(in the rows, 128 means zero)
Each named move below is a turn or a mirror, shown by a few rows before and after it. Which moves, in which order, take the first row of each later pair to the second? The first pair is answered.
move Q71:
[149  94 101 139 138 128 111  90 158 142 123 139 112 100 128 104 133] |-> [151  91 108 138 139 141 110  90 156 148 116 151 135 115 116 111 116]
[106 177 110  96 153 110 120 134 120 149 128  67 108 138 132 154 133] |-> [121 170 123  91 157 130 126 131 125 158 116  78 146 154 126 168 117]
[123 132 132 149 139 105 111 125 126 111 149 165 147  98 139 152 126] |-> [124 133 138 146 144 110 114 124 127 110 152 168 153  97 141 148 120]
move Q578:
[141 114 121 161 107 132 125 131 135 125 132  96 126 120 139 124 123] |-> [144 106 124 163 121 128 124 124 145 126 141 115 130 120 138 134 120]
[139 162 129  79 128 161 136 116 105 121 136 135 145 164 129 133 108] |-> [139 163 123  83 121 161 137 139  91 127 116 106 134 153 130 124 116]
[141 102 126 145 140  88 104 105 145  94 158 110  94 119 173 104 180] |-> [139 104 130 146 146  77 112 102 149  91 168 118  95 124 172 110 178]
[ 87 135 132 103 158 134 113 143 103 118 103 113 122 123 163 108 137] |-> [ 91 124 131 125 155 127 114 152 106 118 103 105 122 104 171 113 138]
move Q31:
[105 143 152 148 137 132 130 140 137 187 141 120 126 155 116 125 123] |-> [111 145 150 147 139 127 127 140 143 184 144 128 128 154 118 130 116]
[124 141 120 118 101 126 128 131  96 146 119 145 165 145 131 114 114] |-> [122 138 125 121 103 121 129 121 109 140 127 163 164 144 132 114 116]
[127 106 101 120 133 120 122  99 175  82 161 142  78  97 140 160 134] |-> [125 119  95 121 127 126 122 121 158  88 147  99  64  83 148 142 147]
[133 127 140 143  98 132 138 170  92 134  89  84 138 114 123 122  99] |-> [144 118 153 140 107 138 135 158 105 130  94 111 170 133 114 139  78]
move Q907:
[118 127 142 133 140 102 137  82 131  99 165 178 117 150 119 128 129] |-> [136  94 135 196 115  98 143 129 136 111 161 137 128  98 138 139 126]
[142 131 119 133 107 173 143 143 112 143 106 144 176 141 121 132 130] |-> [138 137 121 119 119 162 142 118 120 134 119 171 170 153 112 135 131]
[153  89 142 141 162 159 123 120 157 118 167 141 155  96 129 155 139] |-> [157  99 140 141 155 177 116 155 135 127 137  91 158  93 126 141 146]
Now pairs of rows:
Between the rows of a pair lie two moves.
[140 135 127 104 121 142 135 113 147 111 120 144 105 162 129 133 135] |-> [144 136 123 119 113 141 137 139 136 115 111 108  95 142 138 123 141] : Q578, Q578
[142 107 133 162 112 127 136 170 115 147  98 104 150 135 119 143 129] |-> [136 138 133 105 136 140 130 130 110 141  96 141 153 184 107 139 122] : Q907, Q31
[129 150 183  50 125 184 140  87 112 131  88 117 129 196 104  75  82] |-> [105 142 153 102 107 134 147 127 104 128  97  53  34 111 143  47 133] : Q71, Q578
[144 109 120 142 105 143 106 125 128 147 116 122 161 130 135 130 119] |-> [133 116 111 151 100 132 103 135 123 145 114 103 134 114 148 119 134] : Q71, Q31
[105 140 122 135 119 109 127 142 113 131 115 102  77  89 138 116 154] |-> [133 144 146  96 130 165 121 131 107 141  90 132 172 155 109 137 116] : Q907, Q71
[130  81 122 170 125 109 131 130 153 108 168 130 138  76 135 137 119] |-> [123 169 119  75 137 165 123 135  95 112 107 100 128 155 112  98 128] : Q907, Q907
[140 129 135  93 141 165 134 134 135 124 102 174 199 197 104 148 111] |-> [120 160 123  58 154 149 133 108 128 114 107 181 142 205 110 128 135] : Q31, Q578
[145 133 131 128 109 141  91 159 150 126  86  69 166 128 112 144 154] |-> [146 118 142 114 115 137  94 110 180 115 113 130 191 145 106 174 141] : Q31, Q31
[109 182 101  50 146 123 116 141 113 114  91 130 105 177 131  96 172] |-> [116  77 106 166 118  59 135 153 170 110 154 147 112  74 162 147 167] : Q907, Q907
[120 124 135 137  93 159 139 178 127 159  92 121 124 141  94 121 119] |-> [107 115 142 118 110 128 132 121 155 140 143 195 117 154  96 141 118] : Q907, Q907
[136 127 147 117 143 122 139  82 148 113 164 174 149 139 125 153 125] |-> [144 107 147 152 136 119 145 101 156 120 165 159 170 118 133 169 118] : Q907, Q578
[123  95 112 177 131  90 125 141 146 133 163 106 105  62 160 138 149] |-> [116 106 125 141 147  94 120  78 162 124 191 176 125 106 143 151 133] : Q578, Q578
[103 122 123 113 145  95 150 141 132  94 159 138 119  60 130 110 172] |-> [127 123 142  77 153 144 150 132 122 105 130 159 207 115 102 121 134] : Q71, Q578
[112 145 118 151 130 125 121 168 100 151 129  81  79 111 140  96 159] |-> [101 151 126 123 153  97 124 102 133 136 171 151  67 134 142 112 161] : Q907, Q907
[106 151 104 106 154  87 103  83 125 142 136 126  77 140  79 132 166] |-> [113 126 101 148 132  81 105 122 124 144 129  82  76  92  90 136 167] : Q907, Q31
[130 113 141 135 131 133 124 113 140 132 134 152 155 137 122 143 119] |-> [131 100 131 158 120 128 131 143 136 133 130 119 143 106 137 139 126] : Q31, Q907
[118 113 120 126 124  85 129 107 149 116 132 186 124 145 160 107 143] |-> [145  82 131 159 110 106 130 144 152 131 115 157 178 130 159 123 122] : Q907, Q71
[132 131 131 165 117  98 141 166 126 128 111  93 121  81 150 110 169] |-> [144 103 143 174 119 111 148 165 142 134 118 114 172  87 141 138 143] : Q31, Q578
[152 146 126 130 144 138  84 138 162 168  96 103 140 116 135 147 118] |-> [146 148 128 118 153 123  80 103 173 159 115 143 136 130 141 152 117] : Q907, Q907
[160  92 141 134 117 106 145 127 153 119 151 176 180 157  99 173 131] |-> [160  81 129 176  96  99 158 175 138 127 131 114 149 107 117 159 149] : Q31, Q907
[153  81 153 134 128 128 121 122 177 133 151 160 163 120 109 160  99] |-> [163 130 150  97 126 174 118 167 131 139  93 108 168 158  96 128 111] : Q907, Q907
[122 104 117 123 141 156 149 178 103 129 125 108 105 101 131 114 149] |-> [130  71 127 145 143 141 149 153 130 125 146 143 129  96 135 143 135] : Q578, Q578
[127 125 132 125 149 120 120 118 147 127 163 193 145 146 140 152 109] |-> [133 107 137 145 144 124 120 135 150 125 157 176 163 131 150 156 101] : Q907, Q578
[128 164 113  48 150 142 166 173 108 119  82  90 138 160  98  91 111] |-> [144 110 114 129 128 117 172 217 122 126  87  52 156  95 113 111 111] : Q578, Q578
[146 119 124 157 114 172 126 166 126 150  92 100 182 127 121 143 118] |-> [147 129 137 130 126 179 127 137 131 142 103 134 198 154 105 156 110] : Q31, Q907
[110 100 115 159 121  80 130 104 156 107 194 154  92  87 164 134 163] |-> [145 100 112 181  96 139 133 189 115 136 125  57 149  86 149 118 144] : Q907, Q31
[123  93 131 173 102 104 129 162 130 136 139  89  85  78 151 140 136] |-> [140  68 143 185 104 121 133 156 144 139 142 112 132  93 145 164 108] : Q31, Q578
[148 104 138 124 124 168 132 132 134 136 116 154 207 165 109 145  91] |-> [ 97 115 115 136 132  84 131  91 150 113 170 170  66 101 147 125 149] : Q31, Q71
[113 155 128  90 138 131 122 106 125 114 138 158 110 161 125 120 131] |-> [115 119 125 145 125  98 123 119 146 115 156 145  89 103 145 132 143] : Q907, Q31
[134 119 104 124 157 118 120  84 138 119 103 177 120 118 121 115 128] |-> [150 106  98 154 138 137 120 142 124 128  74 121 128  93 127 109 131] : Q907, Q907
[ 97 188 139 113 155  95 140 108 158 106 142 159  86 127 135 126 160] |-> [117 159 132 167 126 103 144 180 144 119 112  88 100  83 147 122 154] : Q907, Q907
[111  96 142 166 121 101 118  90 181 151 135 138 140  85 152 135 122] |-> [ 90 122 136 139 130  89 118  74 175 146 141 141 104  97 153 121 135] : Q578, Q31
[114 107 140 139 139 103 130 100 158 115 166 174 113 115 125 158 135] |-> [128  85 147 168 124 114 135 133 155 126 154 150 146  97 124 166 123] : Q907, Q578
[115  80 163 159 172 104 172  97 174  90 190 198 144 121 143 161 120] |-> [138  56 160 190 154 131 177 149 166 105 162 153 181 104 144 161 101] : Q907, Q578
[144 115 136 151 125 112 141 137 155 115 125 111 127  91 122 153 129] |-> [132 162 135  90 144 140 138 122 128 113 104 115 120 145 103 133 134] : Q907, Q907
[120 126 105 145  98 150 128 155  91 134 110  89  97 114 137 105 155] |-> [115 153 108  96 111 167 124 127  91 126 106 115 105 160 126  96 145] : Q907, Q31
[119  83 139 190 121  70 131 131  96 131 134 104  93  57 135 137 159] |-> [156  75 169 145 139 137 129 103 103 139 117 154 211 138  97 173 100] : Q71, Q578
[130 150 141  98 117 156 129 134 126 131 118 128 146 162 129 118 141] |-> [113 153 134 102 115 122 128 125 130 125 135 131  98 136 137 109 160] : Q31, Q71
[130 145 122 116 130 156 118 124 115  93 164 125  97 152 136 131 134] |-> [135 121 120 153 121 149 127 138 120  96 166 107 102 120 144 139 128] : Q907, Q907
[150  84 127 168 103 133 133 171 123 130 112  93 166 108 130 150 108] |-> [145 133 131  93 130 164 129 135 111 131 105 130 182 182 109 142 102] : Q907, Q31
[139  97 138 148 113 135 133 155 133 125 118  93 138 103 137 150 123] |-> [131  91 136 154 121 115 133 136 150 118 143 115 122  95 145 145 129] : Q578, Q71
[135 119 142 129 130 140 127 143 116 133 112 111 165 132 119 131 119] |-> [111 126 136 138 132  99 127 126 121 124 137 117 107 106 138 121 145] : Q31, Q71
[142  93  98 173 110 145 120 154 136 141  93  86 167 110 138 142 125] |-> [134 135 107 100 138 174 111 117 128 136  90 128 182 179 116 138 114] : Q907, Q31
[147 118 140 139 121 165 133 168 118 137  94  98 162 140 118 126 114] |-> [135 110 150 117 146 138 128  95 149 120 147 179 150 159 116 140 111] : Q907, Q907
[110 141 101  79 127 116 110 140  85 117 107 128 106 174 121 101 121] |-> [114  75 103 152 116  72 121 137 127 114 152 147 112 111 143 133 117] : Q907, Q907
[133 123 110 137 121 135 137 131 132 128 125 116 129 105 156 131 143] |-> [125 146 113 106 137 136 128 111 125 129 128 132 123 131 145 122 144] : Q907, Q907
[ 73 176 143 106 158 122 140 111 136 103 114 130  90 163 140 114 122] |-> [ 79 156 130 145 141 118 144 156 134 107 100  79  82 118 147 108 131] : Q578, Q578
[123 119  89 138 128 143 129 127 104 150 137 100  43 112 151 106 117] |-> [125 125  94 123 137 138 128 102 111 140 154 125  35 124 148 115 118] : Q907, Q907
[115 159 108 117 127 102 140  71 106  97 115 151  80 129 111 116 165] |-> [122 152  98 151 109 111 139 119  93 105  98 106  74  99 115 104 172] : Q31, Q578
[102 123 139 133 103 137 155 181 107 178  86  87 169 137 107 130 116] |-> [ 84 124 153  97 130 106 151  90 146 154 146 191 150 162 108 150 117] : Q907, Q907
[ 93 131 115 144 155 125 143 165 150 106 131  90  83  57 110 120 136] |-> [ 93 176 119  85 171 160 131 155 124 112  98 101 101 116  88 110 129] : Q31, Q907
[149 107 115 138  92 165  94 216 133 120 138 157 178  99 150 149 129] |-> [138 150 116  67 114 177  87 166 132 110 145 206 168 158 136 137 134] : Q907, Q907
[107  95  93 136  91 138 122 156 160 140 142  66 143  66 141 166 107] |-> [ 86 163  94  38 124 160 110  96 144 127 142 118 129 155 120 142 112] : Q907, Q907
[104 158 110 110  96 159 131 206 107 137 103 108  61 141 145 113 167] |-> [121  88 121 184  85 133 143 206 144 134 135 121  92  89 156 149 145] : Q578, Q578
[119 141 128 132 131 138 125 181 107 133 115 103 125 109 122 137 105] |-> [106 143 138 103 152 115 125 120 130 118 157 169 118 134 121 145 111] : Q907, Q907
[118 107 127 148 112 102 136 128 109 160 147 114  74  89 154 117 150] |-> [110 153 128 102 126 125 137 116  92 156 131 116  69 131 144  95 152] : Q907, Q907
[131 151 105 123 154 163 126 157 150 107  99 107 162 172 119 144 108] |-> [109 146  92 163 147 112 123 166 154 100 116  86 100 110 141 126 144] : Q71, Q578
[124 181 123  43 172 138 131 134  84 108  73 105  89 153 119  72 156] |-> [146 106 116 152 134 119 149 200 100 123  84  46  99  57 144  91 155] : Q578, Q578
[135  96 154 125 131  63 165  80 180 134 184 170  96 140 142 149 119] |-> [158 133 135 117 104 130 162 184 117 169  82  36 109 147 131 106 122] : Q907, Q907
[138 140 130 115 123 153 130 145 116 136 100  94 139 132 119 106 136] |-> [124 119 139 128 134 116 132  94 152 122 157 156 127 126 126 137 133] : Q907, Q907
[152  65 132 201  96 143 137 186 122 142 108  86 173  83 130 152 120] |-> [149 122 138 125 111 196 124 180  85 145  65  83 191 161 105 133 114] : Q31, Q907
[141 140 129  93 153 123 137  88 137 116 141 171 116 175 117 128 115] |-> [164 100 122 174 118 121 144 160 136 134 120  96 134 102 134 135 114] : Q907, Q907
[134 126 117 137 145 103 123 104 169 133 149 168 210 145 100 177  89] |-> [138 112 113 165 134  92 132 126 176 138 149 149 199 110 112 185  92] : Q907, Q31
[174  56 115 152 134 135 130 108 153 120 133 160 186 155 123 157  98] |-> [174  98 111 117 127 175 124 138 115 130  92 109 189 184 106 138 100] : Q907, Q907
[ 70 155 119 114 119 108 135 132 113 116 132 109 115 127 150  99 172] |-> [ 65 161 129  91 128 115 135 113 118 112 138 134 128 155 147 103 162] : Q31, Q907
[137 154 137 118  96 120 118 107 124 134 152 154 173 151 136 137 119] |-> [127 136 134 146  90 100 121 111 136 133 165 147 163 123 147 145 125] : Q907, Q31
[148 106 124 175 129 110 145 136 108 137 124  81 147 132 138 149 145] |-> [138  98 128 175 131  92 145 122 122 129 143 102 138 126 144 153 150] : Q578, Q71
[117 129  97 146 123  68 133  97 151 106 114 141 111  89 174 150 157] |-> [141 128  94 148 110 115 131 154 124 127  70  80 151  94 165 144 144] : Q907, Q31
[117 129 131 144 122  99 126 129 121 121 143 128  88 110 129 127 138] |-> [136 131 145 117 126 139 125 122 119 124 127 142 159 156 112 141 108] : Q71, Q578
[134 116 127 160 115  90 126 151 113 122 138 105 106  67 144 133 145] |-> [161 103 149 133 120 134 123 134 119 133 125 146 191 130 117 159 102] : Q71, Q578
